Named turns come first, each shown by rows before and after it. Which turns, in which order, take the first row of each pair that follows to the second? Write the first one first, as in the answered first pair.
Til:
-8; 14; -4; 7; -5; -4; -1; 4; 1; 4; 1; 2; -6; -7; -2; 2; 15; -12; -17; 15; 17; -8; 10; -4; 6; 5; -23; 7; 16 -> -11; 19; 1; 14; -3; -3; 3; 7; -2; 0; 2; 3; -5; -10; -1; 1; 16; -12; -16; 10; 16; -6; 11; -4; 10; 1; -18; 5; 17
-2; -4; -1; -17; -3; -2; -12; 2; -7; 3; -2; -8; -7; 3; -6; -11; 12; 2; -7; 4; 3; 7; 5; 2; -10; 12; -25; -6; -2 -> -8; 12; 17; 9; 3; -1; -3; 13; -14; -7; 0; -7; -4; -5; -3; -9; 17; 5; 0; -15; -1; 10; 8; 2; 10; -1; -1; -6; -1
-7; 5; 5; 4; -2; 3; 9; -7; -9; -16; -8; -7; -6; 12; 7; 3; 0; 10; -2; -5; -17; -17; 1; -8; 20; -6; 17; 1; -6 -> -3; -9; -10; -14; -8; 1; 1; -16; 1; -2; -12; -9; -7; 15; 8; 6; -4; 7; -7; 8; -10; -23; -1; -9; 7; 3; 4; 3; -8
2; -14; 5; -4; -14; -2; 5; -7; 2; 6; -2; -5; 3; 2; 15; 8; -3; -5; 9; 0; -4; -23; -14; 13; 13; -5; 19; -3; -4 -> 5; -18; -3; -17; -14; -6; 5; -7; -3; -4; 9; -2; 2; 16; 1; -2; -4; -5; 4; 10; -9; -16; -10; 23; 1; 4; -2; -11; 0
fevup:
-11; 13; -12; -16; 7; 7; -13; 6; -6; -4; 4; -5; -2; -9; 4; 14; -10; -3; 15; 10; -3; -4; 3; -9; -10; -4; 1; -4; -5 -> -12; 14; -12; -17; 6; 6; -12; 7; -7; -8; 6; -5; -2; -7; 2; 11; -11; -3; 15; 11; -5; -3; 3; -7; -10; -2; 0; -4; -2
9; -8; 8; 13; -5; 6; -18; -9; 28; 17; -22; -5; -1; -20; -2; -7; 3; -1; 8; 6; 13; 4; 19; -6; -8; -2; 8; 1; 7 -> 9; 1; 6; 11; 3; 1; -15; -3; 20; 0; -9; 1; 0; -12; -19; -18; 6; 0; 2; 7; 7; 21; 27; 0; -18; 2; -12; -4; 13
-4; 4; -9; -3; 13; 1; -9; 2; 14; 3; -2; 2; -8; -2; -8; 2; -4; -1; -8; 14; 4; 12; 10; -15; -23; 4; -25; 14; 3 -> -4; -6; -14; -15; 4; -2; -2; 0; 4; -7; 6; 5; -7; 16; -12; -6; -6; -5; -5; 20; -6; 6; 3; 4; -20; 12; -25; 1; 3
bapag:
-10; 1; 7; -8; 3; -12; 8; 3; -2; -9; 5; 10; 2; 0; -7; -3; 0; -5; 9; -8; 7; 9; -8; -1; 7; 9; -15; -10; -8 -> -8; -1; 3; -12; 3; -11; 1; 0; 4; 0; 1; 7; 0; -3; -6; -1; -1; -5; 7; -5; 14; 10; -6; -8; 0; 10; -20; -5; -10
5; -7; 6; 1; -2; 14; -14; -1; 9; 17; -8; -6; -13; -3; 5; 5; -2; 4; -4; 5; 3; -1; -2; -8; -4; 6; 10; 12; -8 -> 2; -6; 14; 6; -6; 12; -2; 2; -2; 4; -4; -4; -10; 5; 5; 0; 1; 2; 2; -1; -9; -7; -8; 6; 9; 4; 25; 1; -6
-4; 5; 1; 14; 10; 1; 9; 5; 3; -11; 3; 0; 1; 1; -4; -2; -4; 4; 3; -9; 0; 4; 7; 3; 8; -4; 10; 8; -3 -> -2; 5; -2; 11; 14; 2; 2; 4; 8; -4; 0; -1; 0; -5; -5; 1; -4; 4; -1; -7; 7; 8; 11; -4; -1; -4; 1; 13; -2
2; 0; 1; 4; 3; 2; -5; 2; 6; 6; -4; -3; 0; -8; 1; -2; 1; 0; -6; -4; 7; 4; 5; -6; -3; -2; -3; 0; -3 -> 2; -5; 3; 4; -3; 1; -1; 0; 3; 8; -7; -4; 1; -6; 4; 0; 1; -1; -4; -3; 5; -5; 0; -3; 5; -2; 6; -2; -5
Then:
Each pair is two turns apart.
-2; 3; 17; 13; 6; 5; -11; 0; 24; 6; 1; -4; 2; -6; -1; -3; 0; 1; -2; 4; 16; 15; 21; 1; -8; -15; -2; 25; 6 -> -1; 6; 17; 13; 9; 3; -8; 4; 17; -2; 8; -1; 3; 0; -8; -9; 2; 1; -2; 4; 12; 20; 23; 7; -11; -14; -6; 21; 7 | Til, Til
-4; 5; 8; 12; 10; -1; -7; -4; 0; 5; -8; -3; 3; -13; 5; 6; -1; -9; 3; -13; -12; -7; 4; -2; 10; -4; 9; 13; -4 -> -5; 12; 8; 13; 14; -5; -2; 1; -8; -11; 2; 2; 3; -8; -6; -4; 2; -8; 0; -14; -17; 3; 10; 3; 6; -3; -1; 7; 0 | bapag, fevup
-5; -6; 10; -6; -15; 4; -4; -4; 0; 9; -8; -9; 6; -2; 10; 8; 7; 3; -1; -12; 6; 3; 0; -9; 3; 1; 6; 2; 0 -> -3; -11; 3; -18; -18; 2; -4; -7; -2; 6; -2; -7; 6; 9; 4; 3; 7; 2; -4; -4; 3; 2; -2; -1; -2; 7; -4; -2; 1 | Til, fevup
-9; -14; -1; -4; -6; -2; -1; -2; 8; -5; 20; -10; 5; 13; -5; -7; 18; 3; -6; 17; -3; 7; -4; 0; -20; 11; -24; -6; -6 -> -11; 5; 13; 21; 7; 3; -4; 8; 12; -3; 14; -12; 6; -9; 1; 1; 22; 7; -4; -2; 5; 16; 5; -17; -11; -4; -11; 5; -4 | Til, bapag
-4; -5; 18; 8; 4; 4; 9; -5; -2; -2; 0; -5; 6; -7; 6; 5; -2; 1; 11; -4; -2; -9; 2; 4; 12; -5; 22; -3; 1 -> -2; -5; 9; -4; 5; 0; 11; -4; -8; -16; 13; 1; 7; 8; -8; -9; -1; 0; 6; 4; -8; -1; 7; 14; 0; 4; 0; -13; 4 | Til, Til
-3; -12; -15; 0; -5; 4; -2; 2; 9; 5; -12; 3; 9; 0; -2; 3; 8; -12; -7; 6; 19; -8; 13; -14; -16; -2; -2; 19; -14 -> -3; -13; -18; -8; -8; 1; 3; 3; 1; -8; -1; 8; 10; 13; -12; -8; 8; -13; -9; 11; 11; -4; 13; -1; -18; 2; -11; 10; -12 | fevup, fevup
10; -13; -8; -1; 3; 11; -9; -11; 18; 18; -9; -9; 10; -8; 3; 16; 4; 12; -3; 5; 15; -15; 5; -5; 5; 4; 12; 11; -3 -> 12; -17; -17; -18; 2; 5; -7; -11; 10; 4; 4; -2; 9; 9; -11; 2; 4; 12; -7; 16; 8; -7; 7; 5; -10; 15; -10; 2; 1 | Til, bapag
-4; -20; 6; -3; -2; 18; 15; 5; 5; -12; 2; -1; -5; -2; 4; 1; -8; 4; 5; 16; -7; -4; -24; 2; -1; 8; -7; 9; -3 -> -4; -17; 5; -3; 2; 17; 14; 8; 4; -17; 7; 2; -6; -3; -3; -3; -7; 5; 2; 17; -6; 4; -20; 1; -7; 9; -17; 9; -1 | fevup, Til
19; 6; 5; 3; -12; 2; 2; -20; -9; 16; 7; -5; 7; -21; 8; -2; -7; 0; -3; -6; 16; -3; -4; 15; 9; -3; 3; 2; -6 -> 21; 1; -1; -6; -16; 0; 1; -22; -8; 14; 9; -3; 7; -15; 5; -5; -9; -2; -6; 0; 14; -3; -5; 20; 2; 3; -6; 1; -6 | Til, fevup
